Some points, one per row:
[-18  24 -24 -63 -25 -31  16  12]
[-12  24 -76 -46 -18  -5 -11   0]
[ 46  -7  -6 -37  11 -37 -14  19]
[-57 -15   5  33  10  26   2 -15]
[ -3  41  18   2  -6 -13 -15 -11]
[-1  0 20 47  8  3 19  0]
[  0  26 -47   0  -8  -7   3   6]
[-14 -18  38  30 -37  38 -18 -12]
[-12  -2  -8 -16 -26 -25  30  -8]
[-42 -13  47  64 -23  54  -1   9]
[  3  20 -12 -42  16 -19 -13   4]
[31 12 10 -1 24 -6 -4 -1]
[-60  18 -23  -4  -8  31  -7   1]
[  0   7  35  23  -5  41 -10  -7]
[ -5 -19 -16   4  -3 -25  16 -13]
[ 68   1 -12 -53  21 -75  13 -11]
[ 15  -6  11 -44  22 -40  20  17]
[-19  27 -15  22  35  18  -3  21]
[ 22  -5 -31 -14   3  -6  -3  -2]
[ -9  18  -3 -38 -15  14 -22 -10]
[ 26   4 -33 -10  26 -40  21  20]
[ -6  -9  47  27  -6 -14  14   2]
[-6 -4  0  5 -4 21 -5 23]
[ 40  15 -21 -22  34 -27   2   6]
12 more points follow, each with its number after it:
[-24 -30  88  72 -15  21   5 -20] 0
[ 16  30   1 -22  36   0  13  -5] 1
[-37 -10  38  28   5   5  -5  21] 2
[-15  18  59  55 -10  39 -17 -14] 3
[ -5 -25  34  23  -8 -36 -24   7] 4
[-38  10 -14 -16   1  12   3  11] 5
[ 32   6 -36 -14   8 -48   2   3] 6
[ -2  10 -48 -43 -20 -28  27   7] 7
[  4   8 -75 -19 -13 -29   3   1] 8
[-11 -31   9  -7 -10   4  10 -40] 9
[  4  -7  29  20  16  33  -4 -13] 10
[-12 -18 -20  -4   8  -8  25  -4] 11
Which of these numbered points is nearest to each point below, looking only along the 2 directions in which the first points spread most? Its number follows each.
[  4   4  -7  -1 -32 -19 -14  -2] > 11
[  2 -19  17  20  -5  13 -22 -29] > 10
[-46  -5  43  25  -5  21 -18  10] > 2
[-17  -5  51  45  17  70 -10   6] > 3
[ 17  28 -18 -22 -12  11   1  10] > 11
[ -5  32 -21   8   8 -19  -7 -11] > 11
[  6  40  -3 -27 -11   6   1  35] > 11
[  5  -6  -6   1   5   3 -17 -16] > 11
[ -4  -3  24 -17  12  27 -23  -8] > 9
[ 12  -4  43  22 -24  26  18  16] > 10
[-17  -8  18 -10  19  26  17  -6] > 9
[  3 -15 -38  16  16  12  10  23] > 11
[ 56 -15 -32   7  -4  -1  -1   2] > 1
[  2   0  39  36   9   0 -12  -4] > 10
[-77  20 -34 -23 -41  41  38 -18] > 5
[-15 -10  79  17 -18  66  -4 -14] > 3
[-11  18 -66 -23 -22  -6   3  11] > 8
[ 36 -12  17  25  32   8  11  -8] > 4
[  7  20 -11 -23   2  -3 -11   7] > 11
[ -2 -14  15  38   5  -3 -18  -2] > 10
[ 32   3 -65 -46 -20 -42  27   9] > 7
[-19  22  78  34   1  71  -9 -17] > 3
[ -5  20 -66 -29 -33 -32   5  10] > 8
[-31 -37 -48 -70 -28 -14  31  38] > 8
[-33  34  -7 -24 -12   4  16 -24] > 5
[ -1  22 -60 -28 -13 -23   3  30] > 8
[-3 -6 -1 17 -2 23 -2 -5] > 9
[-11  -5  35  12  -4  42 -16 -16] > 2
[ -9 -42 125  96  13  73 -28 -34] > 0
[-16 -23  21  15   8   5   9  18] > 10
[ 22  27   3 -23  21 -15  14 -19] > 1
[  7  -2   7  -5 -25 -15  11 -12] > 11
[-22  44 -65 -30 -19 -47  19   6] > 8
[-36  -7  88  10 -16  25  -7 -27] > 3
[  3  -9  -2 -13  12 -10  -6 -25] > 11
[-16  32  26   6   7  46 -17  23] > 2
[-67  16 -11  -5 -28  19 -16 -34] > 5
[ 11 -10  40  13  40 -10 -10  -5] > 4
[ 4 -2 18 -5 10 12  3 -9] > 9
[ -3  16   5   3  17 -12   2 -20] > 11
[ 11  -8 -23   5 -21 -21  24 -13] > 11
[ 16 -15  23  18  -8 -20  10  -7] > 4
[ -1   2 113  69  14  63 -27 -16] > 0
[-57  -8  42  68  -4  56 -27 -28] > 3
[  9  -5 -13 -10  -6 -13  -5  17] > 11
[  9   1 -96 -85 -45 -57  15  -1] > 8
[-15   0  75  91  16  41  -6 -26] > 0
